In the data rows, 50 means zero.
Here are some points, one per row:
40;63;32;58;64;51;56;60;57;33;43;46;54;52;48;46;52;51;25;34;58;60;49;55;38;56;0;46;56;75;58;63;47;46;32;65;66;31
46;56;25;61;18;44;50;55;51;45;58;35;22;27;57;29;58;22;57;48;67;50;26;49;28;27;49;38;66;31;67;58;60;43;57;32;46;66
34;45;52;43;28;25;65;59;37;81;61;55;66;47;69;56;49;61;37;57;57;21;68;79;54;44;49;53;69;57;71;83;40;58;37;26;41;61
37;27;59;65;60;62;45;47;63;43;43;32;72;46;68;53;21;57;70;59;57;45;42;63;51;49;37;75;64;35;51;54;57;55;70;34;41;35
52;53;74;78;47;66;45;40;41;71;50;62;46;45;82;27;71;69;55;43;26;48;43;49;49;50;26;59;63;49;34;51;58;23;71;77;63;61
63;54;58;50;53;26;37;63;52;31;67;68;47;43;63;47;45;29;44;43;35;55;47;51;74;49;57;90;45;50;56;57;22;50;43;43;28;27
49;25;44;54;44;28;55;61;57;47;49;85;55;19;55;32;56;58;54;60;47;38;39;5;36;80;42;32;37;57;56;57;53;74;19;63;37;27
68;53;58;48;82;23;45;73;64;44;60;56;65;39;40;51;49;50;45;22;32;59;48;48;44;56;54;43;73;60;55;40;42;41;86;57;41;61
63;35;47;32;46;51;36;68;87;24;42;59;44;66;72;80;61;57;46;72;41;25;47;54;66;51;55;47;45;32;39;36;39;40;68;43;60;73
53;50;35;38;47;43;41;63;53;55;64;15;38;34;54;57;57;49;55;45;65;59;90;38;47;70;59;78;47;31;42;53;55;32;51;70;64;40
58;39;72;31;58;65;57;39;62;46;34;62;52;71;85;43;49;64;56;47;75;43;43;58;41;59;63;66;58;24;58;65;60;19;22;65;44;52
56;39;48;62;51;41;52;40;50;29;43;63;27;36;44;29;52;44;64;44;41;65;25;80;55;66;67;39;62;42;62;48;48;63;68;45;68;67
23;66;52;30;53;40;68;41;62;46;43;40;28;24;54;54;42;43;49;53;48;62;46;43;81;38;38;48;37;31;56;32;64;41;15;47;40;50
62;44;49;41;22;48;64;70;53;44;41;40;61;45;38;67;52;45;69;60;56;46;65;58;56;36;30;34;34;46;40;29;56;28;51;54;29;43
62;81;42;49;61;47;74;56;43;31;37;49;61;71;37;33;35;62;78;49;54;49;35;50;59;41;35;47;78;53;49;39;30;33;22;49;49;51
34;57;39;66;44;57;51;42;40;56;46;58;53;51;55;66;36;64;38;43;40;41;43;44;58;64;30;64;28;46;49;47;78;36;44;33;27;61
44;64;54;51;43;51;69;56;65;35;39;52;47;39;54;38;40;51;19;75;71;75;76;66;19;58;57;53;63;73;57;51;59;42;47;24;42;55
51;60;30;64;44;41;25;39;74;41;72;71;82;49;35;41;35;45;46;70;40;37;39;32;33;19;63;58;59;58;28;54;58;41;42;64;33;61
62;58;37;25;40;52;71;38;55;53;53;50;43;48;38;66;35;61;19;34;36;72;46;43;46;56;70;48;27;52;64;50;65;67;61;71;43;60
44;59;38;49;64;56;30;25;39;47;26;71;42;53;43;36;33;53;51;51;40;43;53;53;66;63;68;73;53;67;23;68;62;51;29;30;87;47
47;41;35;82;48;61;76;45;41;54;59;33;38;37;62;60;66;68;62;53;46;62;35;41;40;57;55;81;43;62;49;13;57;36;41;59;60;43
51;63;66;61;36;56;49;40;28;31;32;46;56;65;27;68;39;58;46;57;52;61;61;37;44;54;38;59;62;29;56;54;47;76;45;44;30;65
70;37;52;42;59;62;60;44;51;32;64;47;28;65;79;37;33;50;44;65;44;52;61;42;50;45;34;58;63;58;40;53;60;75;53;57;56;50
80;53;45;63;48;16;43;44;64;45;43;41;43;45;48;59;33;44;56;41;52;42;53;38;44;56;66;54;55;56;69;43;64;87;56;48;68;37
64;63;59;54;79;41;36;52;43;46;36;69;47;61;33;39;59;65;43;34;53;30;57;42;50;48;89;47;47;19;62;48;74;31;52;35;56;40
46;51;46;28;46;68;40;57;44;92;41;56;38;47;48;76;30;52;49;68;51;54;41;65;54;68;55;39;70;57;35;44;40;59;37;47;53;42
59;19;43;59;44;47;35;67;36;58;62;48;64;52;50;30;36;31;45;71;59;73;57;62;80;38;54;34;61;34;54;24;66;78;29;50;71;56
60;89;60;42;72;44;49;64;40;74;43;49;34;57;73;55;60;53;43;76;51;62;18;32;21;44;44;60;25;32;70;63;25;68;45;42;56;66
64;53;58;56;51;69;40;46;72;59;42;20;59;65;56;54;61;45;63;30;39;54;52;57;36;52;68;44;44;74;69;35;20;55;20;51;45;65
53;87;58;48;26;59;44;40;45;38;48;60;62;34;56;50;45;54;37;46;83;28;42;41;51;42;72;55;53;60;23;27;32;69;65;63;79;48
45;56;50;58;59;40;64;15;44;80;57;53;57;45;44;41;59;33;44;64;46;55;69;56;52;65;48;49;47;82;69;38;51;26;48;40;58;73
73;46;48;65;21;44;66;51;37;36;55;41;53;65;61;55;33;45;27;59;46;29;57;45;66;53;44;57;35;47;57;62;37;34;50;51;70;39
30;33;35;41;57;68;50;57;44;40;60;33;69;43;46;38;54;42;58;38;60;63;37;61;62;57;43;58;42;39;40;60;60;64;43;43;70;81
51;74;77;31;60;37;56;82;47;37;54;35;65;58;55;34;44;35;62;54;43;39;28;37;45;43;56;44;55;66;30;56;73;53;38;58;69;49
53;56;42;56;50;70;36;56;35;63;71;67;40;47;47;58;52;81;62;38;27;34;51;62;45;15;61;47;47;66;41;38;58;62;52;36;40;31
31;34;45;41;59;67;38;28;27;41;51;35;54;52;39;40;45;47;62;45;69;45;28;49;42;39;65;49;42;68;59;42;32;60;44;61;18;42
51;43;37;20;55;45;43;34;33;44;41;53;43;56;41;48;93;58;61;60;76;40;43;58;51;45;41;69;54;55;75;52;44;52;54;46;50;58
53;55;42;26;50;54;59;45;55;60;55;43;50;66;51;52;37;54;64;55;61;49;34;44;52;59;51;46;31;75;47;82;73;34;69;49;45;59
54;33;60;24;42;69;57;55;51;58;67;72;56;41;27;52;25;57;54;63;50;70;52;50;37;43;59;48;49;37;58;58;37;32;48;63;61;56
42;36;43;33;61;48;46;41;35;55;70;67;71;61;47;53;52;28;50;38;41;47;35;71;12;66;30;40;40;39;35;25;35;43;50;17;50;34
67;55;48;52;45;58;44;44;55;55;60;53;27;37;40;76;36;38;65;27;15;45;57;65;34;36;39;48;78;39;59;66;67;39;21;73;52;53
39;63;63;36;22;51;46;47;43;33;21;33;73;33;52;42;56;42;70;42;38;63;69;44;36;42;54;50;32;46;49;51;55;30;61;27;55;42
62;12;65;56;55;46;50;56;55;52;29;43;42;62;24;45;66;65;33;65;56;56;53;51;46;18;50;76;56;82;60;45;48;38;53;48;46;40
48;42;52;63;42;32;55;33;51;48;53;44;36;61;33;52;35;62;86;64;52;61;44;31;61;65;42;53;50;60;55;64;42;36;78;33;64;56
17;47;42;68;47;60;53;65;44;30;56;53;35;66;49;50;50;61;26;50;17;38;50;34;44;45;68;38;48;30;66;32;28;53;52;39;53;38
52;41;55;56;48;68;50;85;26;62;24;64;70;53;64;42;38;45;54;57;19;63;50;44;50;49;60;47;41;62;80;63;59;59;82;72;55;37
22;50;62;45;55;41;51;53;80;59;28;26;20;48;40;54;39;47;26;47;39;44;28;72;50;37;52;46;55;57;28;57;42;49;71;58;64;25
34;41;65;33;55;64;60;36;64;38;31;62;65;31;58;57;67;37;60;40;47;48;72;53;45;37;55;56;33;55;61;66;58;64;38;34;71;37
56;63;66;62;60;73;53;81;37;55;63;57;33;65;41;45;62;16;33;52;50;69;44;41;82;48;71;38;40;61;43;54;55;25;44;42;48;41
21;40;25;53;58;62;26;56;58;38;42;57;49;46;60;44;74;39;53;60;43;50;59;54;41;68;63;48;35;66;36;54;36;52;33;70;46;53
53;50;43;66;59;53;38;65;75;81;41;49;60;50;34;45;57;30;51;35;71;22;52;38;53;45;47;62;47;41;54;54;69;64;44;63;33;59
33;67;48;48;57;25;49;71;57;51;56;52;65;38;47;49;69;77;64;64;35;80;50;59;75;44;59;63;52;58;33;50;54;63;63;32;40;68
47;57;37;75;63;77;58;33;50;63;45;60;57;57;54;45;49;58;34;43;74;44;61;38;57;46;59;20;49;49;46;53;32;49;55;53;46;64
37;39;55;46;47;39;41;66;17;50;44;48;46;43;42;80;38;63;44;43;85;61;46;42;52;81;51;66;73;57;37;31;55;44;45;58;40;53
76;54;63;36;38;62;40;51;46;59;79;65;41;34;51;44;37;53;46;33;62;59;45;78;38;56;35;72;19;58;37;48;39;51;62;46;53;44
16;52;64;45;56;45;69;57;32;46;53;62;57;79;33;41;63;30;36;41;50;21;45;58;45;56;39;71;39;42;68;34;72;71;65;73;40;63
37;45;59;37;42;30;21;41;58;46;88;59;35;81;59;42;59;37;47;62;49;62;61;23;61;51;56;46;65;53;63;32;53;37;54;52;58;43
58;66;63;50;48;39;37;13;29;43;51;48;71;48;46;77;64;31;54;94;41;58;47;72;41;40;48;40;54;42;54;37;69;48;62;83;52;32
53;53;42;66;41;46;29;52;36;45;55;32;61;76;50;50;49;33;33;33;37;45;48;69;48;65;63;50;46;49;42;74;46;47;43;44;43;40
30;66;63;55;51;86;39;62;62;31;69;54;29;42;33;65;55;50;42;68;45;45;50;37;43;50;43;54;68;38;51;73;58;68;55;42;39;63
66;55;64;42;21;75;14;50;61;45;42;55;56;42;57;58;62;51;47;26;52;42;28;40;84;65;25;39;62;71;81;25;67;47;48;30;48;58
42;42;86;47;60;32;46;37;59;69;58;35;53;52;49;43;64;77;28;33;61;63;54;40;46;36;24;34;52;34;41;40;56;61;37;41;68;40
56;44;35;33;33;42;86;44;77;49;39;74;59;61;39;25;47;49;42;48;49;59;35;42;43;73;60;48;65;40;43;32;54;44;59;43;50;44
45;51;52;49;56;61;96;26;64;68;71;52;60;64;67;47;48;32;58;34;57;55;62;49;83;30;65;61;55;50;49;50;46;72;64;55;38;25
42;35;66;55;47;37;22;40;45;51;69;22;59;51;48;33;19;78;35;48;50;51;38;44;46;39;52;26;18;49;58;65;49;42;49;51;51;56
43;42;54;75;69;33;57;54;49;56;49;58;44;73;60;95;46;24;75;27;65;66;49;32;42;57;49;37;44;42;50;66;42;46;60;37;43;41
40;79;38;65;34;29;30;67;52;40;52;67;31;90;67;31;39;64;71;31;62;60;83;81;40;54;51;38;38;40;52;32;49;68;44;66;48;65
85;58;42;53;39;44;66;46;38;32;70;43;38;57;47;60;89;57;49;61;44;41;37;49;60;64;61;32;47;55;34;69;71;66;51;44;48;32
45;37;51;76;27;33;56;41;57;56;25;65;64;53;56;76;77;57;34;40;56;75;24;68;56;41;59;39;48;36;32;70;49;41;31;67;41;55
36;48;47;24;30;42;52;27;59;71;44;42;47;65;52;60;44;50;65;45;24;50;58;36;51;52;35;57;45;57;33;44;25;63;55;62;57;73
71;41;63;60;81;57;59;38;33;42;41;35;48;38;77;52;42;27;34;51;40;37;60;44;35;55;63;32;49;60;24;34;58;52;53;34;16;85
39;61;38;30;57;38;62;58;33;48;51;18;53;35;48;38;53;60;48;49;27;19;63;58;62;73;60;37;75;35;56;60;41;44;47;72;33;43
55;43;57;41;34;53;54;52;25;46;53;49;47;22;43;44;63;42;58;32;54;53;66;20;43;35;54;44;75;43;32;69;17;49;61;53;50;59
38;58;35;42;83;50;53;51;56;25;65;60;49;25;72;67;41;70;54;57;75;42;51;60;63;35;48;22;49;60;77;53;44;30;71;62;66;33
72;42;58;50;62;46;51;32;51;35;41;51;19;46;40;38;52;64;54;45;50;59;58;57;57;47;45;55;23;47;40;52;43;55;47;56;15;47
63;40;0;30;67;61;42;51;38;53;43;45;77;68;54;62;63;56;34;36;46;80;68;37;47;29;28;52;53;42;43;55;57;58;56;39;56;54
52;29;51;51;55;37;75;70;31;55;42;55;29;54;46;58;48;47;61;54;51;20;59;54;39;22;53;48;35;60;47;37;52;43;38;38;80;74
60;48;71;51;53;62;58;52;62;43;56;54;48;52;13;51;51;45;66;63;61;46;74;61;58;76;29;27;34;51;36;59;45;58;59;64;68;54
63;60;44;76;61;61;61;47;77;59;65;39;77;28;32;59;52;59;45;63;48;42;46;61;52;62;51;69;29;27;59;42;26;47;42;48;68;64
67;57;31;57;66;47;30;43;49;74;11;55;34;43;49;23;40;34;40;70;46;38;54;54;61;41;22;48;45;35;54;44;29;41;69;46;36;37
51;55;45;46;47;75;47;56;67;79;49;27;54;60;49;38;66;74;67;69;60;48;51;44;26;73;52;34;52;41;45;45;55;58;57;36;38;19
There is one direction along which these points spread out most. Take the direction at right angles to it along which they spread out most. Go by this last direction. For each point below, how far along it does it lie, from 0 to 99? The average is 50, and the first point in the table lies past the average. One standard deviation of the points above along it is 16.
51;60;30;64;44;41;25;39;74;41;72;71;82;49;35;41;35;45;46;70;40;37;39;32;33;19;63;58;59;58;28;54;58;41;42;64;33;61 -> 63
44;59;38;49;64;56;30;25;39;47;26;71;42;53;43;36;33;53;51;51;40;43;53;53;66;63;68;73;53;67;23;68;62;51;29;30;87;47 -> 47
68;53;58;48;82;23;45;73;64;44;60;56;65;39;40;51;49;50;45;22;32;59;48;48;44;56;54;43;73;60;55;40;42;41;86;57;41;61 -> 40
51;74;77;31;60;37;56;82;47;37;54;35;65;58;55;34;44;35;62;54;43;39;28;37;45;43;56;44;55;66;30;56;73;53;38;58;69;49 -> 33
45;56;50;58;59;40;64;15;44;80;57;53;57;45;44;41;59;33;44;64;46;55;69;56;52;65;48;49;47;82;69;38;51;26;48;40;58;73 -> 50
53;55;42;26;50;54;59;45;55;60;55;43;50;66;51;52;37;54;64;55;61;49;34;44;52;59;51;46;31;75;47;82;73;34;69;49;45;59 -> 33
34;45;52;43;28;25;65;59;37;81;61;55;66;47;69;56;49;61;37;57;57;21;68;79;54;44;49;53;69;57;71;83;40;58;37;26;41;61 -> 61
54;33;60;24;42;69;57;55;51;58;67;72;56;41;27;52;25;57;54;63;50;70;52;50;37;43;59;48;49;37;58;58;37;32;48;63;61;56 -> 26
85;58;42;53;39;44;66;46;38;32;70;43;38;57;47;60;89;57;49;61;44;41;37;49;60;64;61;32;47;55;34;69;71;66;51;44;48;32 -> 37
46;56;25;61;18;44;50;55;51;45;58;35;22;27;57;29;58;22;57;48;67;50;26;49;28;27;49;38;66;31;67;58;60;43;57;32;46;66 -> 50
62;12;65;56;55;46;50;56;55;52;29;43;42;62;24;45;66;65;33;65;56;56;53;51;46;18;50;76;56;82;60;45;48;38;53;48;46;40 -> 45
23;66;52;30;53;40;68;41;62;46;43;40;28;24;54;54;42;43;49;53;48;62;46;43;81;38;38;48;37;31;56;32;64;41;15;47;40;50 -> 40
52;53;74;78;47;66;45;40;41;71;50;62;46;45;82;27;71;69;55;43;26;48;43;49;49;50;26;59;63;49;34;51;58;23;71;77;63;61 -> 50
76;54;63;36;38;62;40;51;46;59;79;65;41;34;51;44;37;53;46;33;62;59;45;78;38;56;35;72;19;58;37;48;39;51;62;46;53;44 -> 36
